A hidden rule labels the rows of this table. It goes by one to three of the table's principal directions, not those with the most spread.
tensor([-29, -14,  30,  27,   5,   4, -58,  15, -38,  14,  17, -19,  24, -10,
         26,  56, -64, -15,  -6, -92,  11, -17,   7,  51,  20, -33, -18, -12,
         17, -27,  36,  13]) 2
tensor([ 32, -12, -23, -17, -38, -11,  10, -16, -25, -33,  -2,  11,  14,   8,
        -27, -10,  14,   5,  12,  -2,  -4,  34,  -8, -25,  -2,  28,  27,  -6,
         22,  15,  10,  14]) 1
tensor([  5,  -5,   8, -14,  -3, -18,  25,  -3,  32,  -3,  -8,  -1, -10,  18,
         -9, -25,   9,   4,  10,  40,  15,  -3, -21, -52,   6,  33,  24, -10,
         11, -42, -22,   1]) 2
tensor([-11,  15,  14,  23,   5,   4,   1,   2,  -3,   6,  -7, -11, -19,  -3,
         15,  24, -23,  -9, -19, -18, -26, -30,  -2,  43,  -6, -10, -27, -10,
        -20,   4,  17, -17]) 2
tensor([  8,  16,  11,  17, -11,   8,   3, -19, -22, -18,  -1,  -1, -23,   9,
        -35,  21,   3,   6, -20, -14, -19,  13,   3,  10, -28, -11,   0,   1,
        -20,   4,  12, -28]) 0
tensor([-12, -23, -17, -31,  30,  -7,  -3,  34,  13,  25,  -8,  35,  32, -27,
         50, -44,  27,   1,  33,  13,  26, -10,  14, -16,  19, -12,  -5,  10,
         10,  54, -17,  60]) 6
tensor([ 30,  18,   6,  12, -26,  -2, -31, -18, -59, -23,  20, -23,   0,  10,
        -55,  54, -11,  -6,   0, -51, -30,  20, -37,  -2,  11,  23,  13, -34,
         10, -20,  -1, -14]) 0
tensor([ 34,   0, -20, -42,   4, -16, -14,  13, -25,   6,   3,   2,  25, -12,
        -22,   0,  18,   3,  33,  -5,  19,   5, -11, -43,  10,   6,  -1, -28,
          4,   1,  -6,  37]) 6
tensor([ 29,  -7, -46, -19, -42,  -4,  35, -35,   7, -34,   0,  11,   9,   7,
        -21, -43,  29,   7,  10,  62, -14,  35,   2,  -9,   0,  37,  23,  28,
          6,  45,  -1,  -4]) 6
tensor([ 13,  12, -46,  49, -65,  32, -26, -15, -95, -50,  67, -12,  12,   1,
        -28, 102, -45, -39, -20, -55, -85,  41, -15, 127,   4,  30, -28,  -5,
        -10,  65,  65,  -7]) 6
tensor([-19,  26,  29,  -8,  -3,  -6,  26,  -2,  38,   2, -24, -27, -35,   9,
          2, -22,  -8, -10,  -9,  40,  12, -30,   7, -15,   1,   4,  -9,  14,
         -3, -48,   1, -40]) 6
tensor([  2, -16,   2,  -1,  -4,  -6,  12,   4,  -3,  -4,  -3,  14,   2,  13,
          8, -24,  13,  12,   6,  17, -15,   5, -16, -27,   7,  22,  19,  16,
         22,  15,  -2,  15]) 0
tensor([  36,    6,  -40,  -77,   42,  -18,   37,   22,   32,   33,  -21,   20,
          22,  -12,   -8,  -67,   86,   17,   58,   84,   32,    0,   -1, -102,
          15,   21,    4,  -19,    4,   22,  -51,   53]) 3
tensor([-46, -16,  39,  19,   7,  10, -40,   2,  11,  10,  13, -22,  11,   3,
         15,  16, -42,  -8, -11, -49,  51,   3,  33,  13,  10, -36,  10,  19,
         27, -70,   8, -17]) 3
tensor([ -4,   5,  11,  47, -13,  22,  -4, -39, -21, -13,   5, -13, -12,  16,
        -19,  27, -17,  14, -35, -21, -36,  18,   9,  41, -17, -14,   2,  24,
         -7,  11,  21, -44]) 6
tensor([ 11, -46,  -4, -43,  19, -14, -15, -18,  10,  12,  -5,  24,  46,  -2,
        -16, -61,  29,  43,  33,  19,  77,  36,  33, -87,  -3, -31,  43,  31,
         16,  -5, -21,  39]) 0
tensor([  4,  20,  14,   6,  43,  12, -18,  18, -32,  38,  -1, -11,   2,   0,
         -4,  21,  21,  14,   4, -17, -28, -15, -10, -15,  10, -18, -23,  -3,
          3,  15,  -6,   5]) 3
tensor([ 12, -15,   3, -25,   5, -13,  11,  -2,   8,   6, -13,   5,   8,  11,
         -8, -36,  19,  22,  14,  23,  21,   5,   3, -59,  -2,   4,  19,  11,
         18, -15,  -4,  12]) 1
tensor([ -9,  20,  10, -26,  13, -18,  31,  26,  57,  10, -29,   3, -24, -10,
         20, -24,   9, -19,  10,  36,  31, -33, -10, -34,   4,  13,  -8, -31,
        -12, -35, -30,   3]) 2
tensor([-33, -39,  44,   5, -64, -27,   8, -28,  12, -57,  -7, -11, -18,  30,
          0, -17, -53, -18, -11, -31,  39,   0,  24,   8,  -8,  23,  46,   9,
         42, -86,  44, -20]) 0
tensor([ 16,  19,  -8, -52,  33, -12,   9,  20, -12,  30, -16,  -5,   6, -17,
         -5, -21,  31,   4,  35,  33,  11, -32,  13, -33,   5, -14, -36, -10,
        -20,  22,   6,  31]) 5
tensor([ -8,  21,  16, -16,  12, -10, -28,  28, -12,   9,  -3,  -8,  -4, -27,
          6,  27, -15, -26,  12, -40,  20, -30,  -3,  12,  10, -18, -25, -38,
        -17, -16,  -5,  13]) 6
tensor([ 12,  27, -11, -14,  16,   4,  24,   4,  -1,  15, -14,  -9, -14,  -4,
         -5,  -3,  23,   1,   2,  29, -22, -21,   9,   4,  -9,  -4, -33,  -6,
        -21,  23,  10,  -6]) 3
tensor([  27,  -29,  -12,  -74,   21,  -20,  -30,   11,  -24,   19,    7,   10,
          54,   -7,  -35,  -41,   41,   27,   59,    9,   77,   31,   22, -106,
          14,  -18,   27,    8,   30,  -16,  -15,   60]) 1
tensor([  9,   8,   8,  -6, -25, -16,  32,  -9,  16, -25, -14,   0, -26,  18,
        -18, -14,  10,  -6,   0,  25,  -7,   0, -22, -31,  -2,  42,  22, -17,
         10, -29, -10, -13]) 7
tensor([  8,   1,  17,  11,  22,   7, -25,   0, -54,  23,   5, -16,  16,  11,
        -14,  29,   0,  20,   6, -40, -28,  -2,  -5, -11,  11, -12,  -9,  -2,
         20,   5,  22,  12]) 7
tensor([ 36, -17, -23, -11, -27,  -8,  25, -30, -14, -28, -11,  25,   7,  12,
        -31, -28,  27,  27,   2,  21,  -9,  36,  -2, -35, -23,  15,  29,  10,
          2,  36,   8,  10]) 0
tensor([-11,   9,   6,  83, -44,  38, -27, -22, -50, -36,  48, -18, -17,  26,
        -22,  77, -40, -14, -51, -53, -78,  40, -27,  88,  -1,  19,   9,  24,
         13,   9,  22, -56]) 5
tensor([ -4,  10,   0,  32, -45,  -2,  19, -10,  27, -44,   9,   2, -42,  10,
         -2,   9, -18, -25, -31,  13, -33,   3, -37,  38,  -8,  43,  18,  -5,
        -11, -14, -18, -45]) 2
tensor([ 28, -22, -36, -78,  28, -10, -21,  26, -27,  20,   2,  38,  59, -28,
        -13, -56,  72,  21,  66,  21,  56,  37,  23, -89,  17, -20,  16,  17,
         21,  58, -29,  80]) 6
tensor([  1,  -6,  18,  -9, -24, -16,   2,  -7,   3, -15,  -8, -16,  -7,  12,
        -10,  -4, -26,  -2,  -3,  -5,  19,  -7,  -2, -19,  -1,   9,  11,  -2,
         14, -51,  20, -11]) 1
tensor([-23, -29,   3,   9,  15,   0, -16,  10,  22,  22,  14,  -8,  24,   3,
         36,   0, -31,   0,   2,  -8,  23, -11,   6,  11,  17,  -4,   1,   6,
         19, -33,   4,  14]) 2
tensor([ 38,  44, -23, -32,  38,   7, -26,  30, -58,  29,   5,   5,  12, -34,
        -32,  33,  44,   0,  28, -14, -19,  -3, -15, -16,   4, -25, -43, -32,
        -37,  64, -16,  33]) 6
tensor([ 40, -38, -49, -16,  -1,  23, -17, -41, -67,  -7,  29,  33,  59,   7,
        -53, -26,  55,  57,  20,  14,  -1,  86,  40, -31, -20, -31,  28,  66,
          8,  96,  17,  34]) 1
tensor([-18,   0,   5,  41, -22,  24,   2, -28,  -3, -22,   9,  -7,  -8,  15,
         -6,  15,  -9,  -3, -28, -15, -20,  30,  16,  41,  -7,  -1,  14,  27,
         15,   2,  10, -39]) 5
tensor([-22, -10,  35,  19, -31,  -1, -28, -10, -38, -31,   8,  -4,  -6,   5,
        -12,  30, -39, -14, -13, -65,  10,  11,  15,  31,  -7, -15,  12,   4,
         11, -21,  35,  -8]) 7
tensor([ 10,  10, -20, -28,  26,  -5,  25,  14,  27,  25, -18,   8,   6, -11,
         16, -29,  29,   6,  19,  48,   7, -16,   0, -28,   7,   3, -16,  -6,
        -11,  22, -17,  20]) 7
tensor([-19,  11,  17,  -1,  15,  -6,   7,  15,  28,  12,  -8,  -5, -13,  -5,
         17,   4,  -8, -16,   4,   3,  16, -25,  -4,   0,   9,   3,  -9, -24,
         -7, -30, -14,   1]) 2
tensor([  6,  -4, -16, -39,   6, -18,  32,  15,  46,   6, -28,  31,   4, -17,
         21, -55,  21,   5,  20,  57,  40,  -6,   0, -48,  -2,   1,   4,   4,
        -16,  21, -21,  30]) 2
tensor([ 43,  -9, -35, -30, -47, -25,  24,   1,  -5, -44,  -7,  26,   4,   0,
        -20, -15,  21, -10,  18,   9,  -2,  26, -33, -36,  -2,  54,  31, -36,
         15,  12,  -9,  28]) 6
tensor([  0, -13,   0,  -8,  -4, -15,   8,  12,  21,  -3,  -8,  10,  -3,  -2,
         18, -13, -10,  -4,   1,   4,  13, -14, -10, -10,  -3,  10,   5, -12,
         -1, -15,  -2,  12]) 0
tensor([-39,  36,  46,  44, -31,  -4, -21,   4,   2, -24,  13, -56, -55,   0,
         12,  77, -82, -64, -37, -66, -29, -61, -20, 107,   9,  17, -32, -50,
        -16, -85,  22, -65]) 2
tensor([-12, -19,  17, -29,  33, -10,   1,   6,  30,  30, -16,   9,  23,   3,
          6, -43,  16,  23,  26,  28,  63,   6,  18, -79,  12, -19,  21,  16,
         18, -30, -21,  28]) 1
tensor([-12,  -2, -23,  -2,   0,  -8,  30,  11,  70,   4, -11,  -2,  -8, -12,
         49, -13, -14, -26,  -6,  24,  13, -32,   3,  35,   2,  20, -14, -32,
         -8, -25, -14,  -5]) 0
tensor([-25,  36,  33,  34,  -1,   4,  21,  -5,  17,  -8, -12, -19, -56,   6,
          5,  25, -18, -23, -30,   0, -38, -40, -11,  50, -10,   8, -23, -18,
        -29, -19,   2, -49]) 1
tensor([ 13, -41, -38, -14, -11,  18, -13, -39,  -7,   7,  14,   4,  59,   0,
        -15, -27, -19,  46,  -4,  28,  53,  55,  63,  -7, -24, -59,   4,  79,
         -6,  27,  49,   8]) 2
tensor([-23,  20,  25,  32,  42,  21, -16,  17, -11,  36,   3, -15, -12,   0,
         20,  30,  -3,   1, -15, -22, -35, -27,  -3,  30,   8, -23, -30,   3,
         -6,   8,  -2, -15]) 5
tensor([  0, -13,  14,   2, -11,  -8,  -3,   2,  -3,  -9,  -5,   7,   3,  10,
         -2,  -8,  -7,   8,   0,  -9,   7,  10, -13, -30,   4,   8,  23,   7,
         21, -14,   0,   6]) 1
tensor([ 24,  54,   9, -31,  18,  -6,   8,  18, -22,   6, -15,  -2, -31, -12,
        -44,   9,  44,  -6,  16,  18, -13, -14, -21, -41,  -6,   0, -22, -29,
        -34,  15, -24,  -2]) 1
tensor([ -6,   0,   5, -15,  17,  -3,  27,   8,  35,  10, -30,  11,  -9,   0,
         17, -39,  28,   9,   2,  22,  19,  -8,  19, -34, -11,  -8,   4,   4,
          8,  -4, -12,   1]) 3
tensor([-21, -18,  11,  -9,  10,  -1, -24,  24,   3,   7,   9,  22,  26, -10,
         14, -11,   2,  -4,  21, -12,  44,  23,   0, -35,  23,  -8,  23,  11,
         25,  -1, -24,  37]) 0
tensor([  1,  -9,  -6, -34,  18, -19,   3,  10,  22,  10,  -2,  12,   6, -14,
          8, -30,  14,  -1,  25,  28,  31, -18,   2, -23,   4,   0,   0, -11,
        -17,   0, -22,  27]) 6
tensor([ 12, -31, -16,   8,  -7,  -1,  -9, -15, -24,  -9,   8,  14,  26,   4,
          1,   7,  -4,  12,   3, -31,  -7,  18,   6,  14,  -5,   1,  13,  -8,
         12,  23,  17,  24]) 0
tensor([ -3, -28,   9,  35, -21,  17, -25, -24, -61, -32,  19,  27,   3,  12,
        -17,   3,  11,  22, -19, -45, -39,  42,  12,  30, -21, -17,  29,  50,
         13,  64,  19,  -5]) 5
tensor([  0,  21,   2,  -6,  39,   8,  -2,  11, -14,  37,  -4, -17,   0,  -8,
          3,  18,   4,   5,   5,   1, -13, -31,  15,  15,  -2, -27, -45,  -9,
        -24,  11,  18,   5]) 2
tensor([-19, -11,  36,  54,  -6,  16, -41, -21, -59, -15,  24,  -6,  -5,  15,
        -14,  51, -24,   2, -23, -83, -39,  13,   0,  51,  -4, -14,  13,   5,
         14,   5,  20, -18]) 2
tensor([-14,  10,  20,  -3,  25,  -3, -47,  29, -25,  23,   6,  -8,  14, -28,
         14,  41, -27, -19,  11, -64,  23, -25,   0,  21,  17, -34, -27, -33,
        -11,  -9,   1,  24]) 0
tensor([-28,  -2,  12,  33,  14,  10,  12, -11,  37,   9,  -4,  -2, -16,   3,
         27,   2, -17,  -2, -23,   7,  -5, -17,  12,  39,  -9, -11,  -7,   5,
        -17,  -8,  -5, -24]) 0
tensor([  9, -18, -14,   7, -51, -14,  34, -32,  41, -40,  -7,   3, -18,  16,
          0, -33, -20,   1, -21,  42,  -4,   6, -11,   8, -17,  34,  27,  17,
         -4, -16,   5, -31]) 6
tensor([  5,   7, -45, -40,  61,  -6,  24,  54,  59,  52, -14,  33,  19, -39,
         58, -36,  44,  -7,  34,  60,  20, -32, -11, -22,  16,  -1, -34, -31,
        -30,  51, -53,  59]) 6
tensor([ 16,   7,  -2, -25,   2,  -5,   0,   6,  -9,  -5,  -5,   8,  -4,  -2,
        -26, -12,  28,   7,  10,   7,  14,  12,   1, -40, -11,  -4,   7,  -2,
         -3,   0, -11,   5]) 2
tensor([ 15,  26, -15, -27,  27,   6,  22,   1,  -4,  22, -19,   7,  -2, -14,
        -13, -17,  35,  16,  11,  44,  -1,  -7,  20, -17, -15, -27, -33,  11,
        -37,  49,   5,   9]) 1
tensor([ 14, -32, -10, -31,  -5, -17,  20,  -9,  32,  -5,  -8,  18,  20,  17,
        -11, -55,  26,  24,  22,  45,  45,  31,  -1, -85,   3,  22,  48,  13,
         31, -28, -24,  23]) 2
tensor([ 23, -33,   4, -50,   1, -16, -34, -26, -30,  -7,   5,  16,  37,  -3,
        -54, -44,  28,  38,  35,  -1,  71,  44,  32, -83, -11, -38,  42,  32,
          5,  -2, -10,  29]) 0
tensor([-19, -52,  17,  56, -15,   1, -18, -42,  14, -12,  38, -23,   5,  44,
          7,   9, -43,  13, -25, -22, -21,   7, -15,  31,  11,  34,  47,  13,
         39, -67,  -5, -33]) 0
tensor([ -9,  12,  12,  43,   6,  19, -12, -11, -27,   1,  13, -12, -16,   4,
         -4,  48, -20,  -3, -27, -37, -42,  -9,   1,  63, -14, -16, -22,  -6,
        -21,  13,  21, -25]) 0
tensor([-18, -18,  34, -20,  17,  -9, -25,  18, -21,  10,  -3,   8,  18,  -1,
         -5,  -1,  -4,   6,  20, -37,  53,   6,  24, -43,   2, -31,  11,   1,
         20, -29,  13,  35]) 7
tensor([-39,  12,   9,   0,  30,   4,   1,  34,  51,  33,  -3,  -9,  -7, -19,
         53,  -6, -19, -24,   1,  22,  20, -42,   4,  25,  21, -12, -30,   0,
        -12, -16, -18,   0]) 0
tensor([ -19,    1,   33,   23,  -88,  -16,  -25,  -16,   -6,  -68,   27,  -57,
         -35,   26,  -21,   45,  -75,  -57,  -26,  -62,   -1,   -7,  -19,   53,
          16,   56,   30,  -24,   47, -127,   25,  -67]) 6
tensor([ 11,  14,   9, -25,   5, -15,  26,   4,  11,  -1, -18,  -4, -22,   8,
        -15, -25,  30,   1,  13,  33,  -3, -17, -10, -43,  -1,  22,   4, -13,
          1, -17, -15,  -3]) 3
tensor([-24, -31,  10,  51, -47,  -9,  27, -29,  59, -39,  12, -20, -39,  36,
         29,   1, -59, -17, -49,   5, -26, -24, -15,  66, -15,  50,  25,  -4,
         10, -78,  13, -59]) 0
tensor([ 11, -11, -14,   4, -17,  -3,  27, -19,  21, -17, -11,  12,  -8,   9,
         -1, -24,   8,  12, -12,  26,  -8,  11,   0,  -4, -18,  12,  15,  10,
         -3,  11,   0, -11]) 6
tensor([ -3,   5, -17,  -8,  60,  12,  -1,  44,   9,  53, -11,  27,  20, -27,
         46,  -9,  30,  12,  14,  12,  -6, -18,  -2,  -9,   9, -28, -33,  -1,
        -14,  64, -21,  44]) 4
Which label does each new row get?
tensor([-10,  -3, -22,  -3,  -4,  -7,   9,  28,  31,   2,   0,  16,   4, -22,
         46,   1, -23, -25,   2,  12,   6, -22, -14,  36,   9,  11, -20, -19,
        -20,  19,  -3,  24]) >> 2
tensor([ -6, -12,  12,  24,   1,   2, -19,  23,  -9,   7,   0,  10,   9,   2,
         30,   9, -13,   3,  -9, -34, -22,   1, -34,  -6,  20,  10,  12,   4,
         32,   8, -10,  10]) >> 3
tensor([  7, -14,  -6,  11, -23,  -3,  10, -18, -12, -24,   2,   9,   2,  12,
         -7,  -2,   5,   2,  -1,  -8, -18,  18,  -5,   4,  -1,  24,  22,  -2,
         18,  12,   6,   3]) >> 1
tensor([-31, -65,  32,  49, -61,   5, -50, -54,   8, -49,  48,  -6,  18,  36,
        -28,   4, -76,  17, -37, -36,  57,  70,  10,   5,  -8, -10,  82,  68,
         34, -85,   7, -44]) >> 0
tensor([-34, -45,  37,  49, -82, -14,   3, -37,   7, -72,   9, -10, -29,  37,
         11,   8, -74, -21, -43, -50,  -7,   3,   3,  62, -15,  35,  47,  14,
         38, -69,  47, -45]) >> 7
tensor([  4,  -6,  -3,  23,  25,  14, -34,  16, -47,  21,  18,   3,  17,  -6,
         14,  33,   5,   6,  -1, -50, -45,  -6, -14,  31,  11, -10, -16,  -7,
          9,  42,   2,  18]) >> 2
tensor([-18,  50,   7,  23,  12,  10,  27,  29,  22,   9, -17,  -6, -48, -15,
         33,  26,  -6, -33, -23,  12, -49, -49, -19,  59,  -2,   6, -50, -23,
        -38,  23,  -3, -26]) >> 5
tensor([  6, -38,   7,  -6, -39,  -5, -11, -30, -38, -35,   4,   9,  15,  16,
        -27, -16, -14,  22,  -5, -24,  21,  35,  35,  -8, -26, -20,  29,  42,
         18,   0,  50,   2]) >> 7
tensor([ 19,  27,   6, -12,  10,  -5,  20,  -4,  -2,   9, -12, -22, -17,  14,
        -30,  10,  17,   4,   5,  18, -12, -13, -11, -32,  -2,  16, -10, -28,
         -3, -31,   0, -12]) >> 2
tensor([ 10,  10, -18, -18,  15,   2,  16,   7,   2,  14, -12,   3,   9,  -8,
          6,  -9,  25,   1,  15,  15,  -3,  -4,  10,  -8,   4,   0, -15, -11,
          1,  24,   0,  17]) >> 3
tensor([  4,  20,  19,  22, -27,  12,   0, -35, -21, -20,  -1, -25, -21,  20,
        -42,  17, -15,  11, -27,  -1, -18,  17,   5,   5, -15,  -8,   5,  28,
         -4, -18,  23, -52]) >> 3
tensor([-16,   1,  18,  13, -30, -11,  38, -23,  33, -24, -20,  -7, -36,  12,
         11, -16, -33,  -8, -23,  29,  -6, -27,   6,  29, -18,  11,  -3,   9,
        -20, -20,  28, -33]) >> 1
tensor([  0,  56,  15,  36, -19,  12,  10, -15, -10, -17,   4, -36, -52,   7,
        -27,  54, -20, -28, -32,  -4, -59, -21, -28,  57,  -4,  20, -28, -24,
        -32, -14,   3, -63]) >> 1
tensor([ -3,  22,   7,  14,  41,  20, -27,  16, -16,  34,   7,   6,   5, -15,
         -4,  24,   8,  13,  -4,  -6,  -7,   4, -11,  -4,   3, -38, -21,  12,
        -29,  35, -22,   3]) >> 6
tensor([ 37, -51, -61, -48, -16, -27,  22, -18,  40,  -8,  -4,  29,  41, -10,
         18, -76,  19,  22,  28,  62,  34,  11,   5, -34,  -1,  21,  26,  13,
          1,  30, -14,  40]) >> 0
tensor([ 22,  -8,  -6, -46,  11, -18, -52,  15, -54,  14,  17,  -2,  47, -24,
        -25,  20,  -8,  -1,  45, -39,  44,   5,  -1, -32,  24, -20,  -7, -26,
         -2,  -1,   6,  58]) >> 0
tensor([ -4,  -3, -19, -12,   2, -15,  47,  23,  78,   4, -31,  36, -14, -18,
         52, -47,   2,  -6,  -5,  63,  19, -23, -17, -12, -10,  12,  -5,  -5,
        -30,  22, -26,  15]) >> 0
tensor([ -6,   4,   0, -15,  -2,  -6,   0,   8,   3,   2,   3,  -5,   8,  -3,
          1,   2,  -4, -14,  18,   7,  17,  -1,  -1,  -9,  18,  12,  -1, -12,
          8, -13,  -2,  16]) >> 5
tensor([ 12,  24,  -6,  -6,  43,  -7,   2,  39, -16,  35,  -4, -12, -15, -14,
         26,  34,   8, -17,   9, -20, -50, -68, -24,  35,   5,   9, -56, -63,
        -24,  13,   5,  21]) >> 0
tensor([ -7,  22,   9,  -4,   9,  -2,  20,  12,  29,   4, -19,   5, -21,  -5,
          7, -10,  14,  -9,  -1,  22,   4, -11, -10, -18,   1,   5,  -3, -11,
        -10,  -4, -25,  -8]) >> 7
tensor([ -4,  -2, -20, -43,  38, -12,  27,  30,  60,  40, -22,  23,  14, -25,
         42, -56,  16,   8,  26,  77,  46, -26,   6, -42,   7, -16, -21,  12,
        -29,  24, -24,  40]) >> 1
tensor([ -7,  51,  21,  18,   2,   8,  21,   0,  13,   2, -18, -21, -41,   1,
        -11,  29,  -9, -16, -21,  10, -21, -22, -12,  16,  -6,   1, -27, -20,
        -27, -18,  -1, -40]) >> 1
tensor([ 10,  10, -18, -30,   9,  -8,  19,  12,  21,  16, -17,  -6,   7, -10,
         14, -18,   9,  -4,  16,  30,  13, -19,   6, -16,   8,   4, -19, -13,
         -2,  -1,   2,  14]) >> 3
tensor([ -8,  15,  20,   4,   7,   4, -21,   1, -24,  14,   0, -28,   5,  -3,
        -10,  39, -31,  -6,  -2, -37,  13, -12,  14,  14,   4, -27, -25, -13,
         -4, -31,  30,  -6]) >> 2
tensor([ -34,  -39,   42,    3,  -64,  -12,  -39,  -24,    8,  -51,   27,  -29,
           9,   30,  -27,   -7,  -51,  -18,   -4,  -39,   74,   45,   17,  -27,
          20,   18,   75,   32,   74, -126,    3,  -34]) >> 6
tensor([ 16,  33, -37, -37,  35,  -3,  56,  33,  53,  31, -28,  17, -13, -17,
         25, -42,  59,  -3,  20,  89, -12, -27, -14, -34,   5,  22, -30, -16,
        -25,  43, -38,  19]) >> 5
tensor([-23,  35,   8,  49, -11,  24,  28, -10,  13, -15,  -2,  -9, -49,   4,
          7,  36, -19, -22, -45,   3, -50, -16,   5,  86, -26,  -2, -32,   0,
        -39,  15,  19, -54]) >> 1
tensor([-20,   8,   2,  16,  26,  17, -17,  16,  -8,  25,   8,  -6,   7, -12,
         24,  23,  -8,  -7,  -5, -21, -10, -14,  14,  40,   7, -25, -29,   4,
         -7,  18,   6,   3]) >> 3
tensor([-13, -13,   9,  18,  -4,  14, -35, -11, -20,  -1,  17,  -5,  15,  -2,
         -2,   9, -19,   8, -11, -28,   7,  18,  16,  21,   1, -29,   7,  35,
          7,   5,   8, -13]) >> 3
tensor([ 15,  27, -34,  14,  37,  19,  25,  20,   1,  32,  -4,  13,  -5, -14,
         25,  18,  27,   3,  -6,  28, -62, -21, -18,  35,  -4,   3, -47, -17,
        -36,  76,  -6,  12]) >> 6
tensor([-30,  22,  17,  47, -13,  24, -10, -17,  -2,  -9,  22, -36, -22,  11,
         -5,  52, -38, -26, -31, -26, -24,  -3,   9,  75,   4,   0, -15,   1,
         -3, -35,  15, -53]) >> 5
tensor([ -5,  -4,   2,   7,   2,   0,   6,  13,  -4,   1, -17,  25,  -4, -14,
         30, -10,  -5,   4, -10,  -6, -15, -13,   1,  20, -12, -18, -15,  14,
        -17,  54,  16,  14]) >> 1
tensor([ -8,  17,   8,  -8, -15, -14,  22,   4,  33, -10, -16, -11, -21,  -2,
          9,  -2, -16, -25,   1,  17,  12, -23, -10,   2,   8,  23,  -5, -27,
         -6, -35,  -5, -11]) >> 1
tensor([  5,  17, -19, -35,   4,  -9,  62,  13,  71,  -6, -28,  15, -31,   1,
          3, -57,  55,  -9,   8,  80,  21,  -5,   5, -48, -15,  28,   9,  -9,
         -5, -14, -40, -10]) >> 5
tensor([ 13,   2,  -1, -11,  11,   3,   0,  -8,  -5,  15,  -1, -14,  15,  14,
        -23,  -5,  16,  18,  12,  15,   9,  17,   0, -48,  11,   5,  11,   5,
         22, -21,  -7,   1]) >> 3
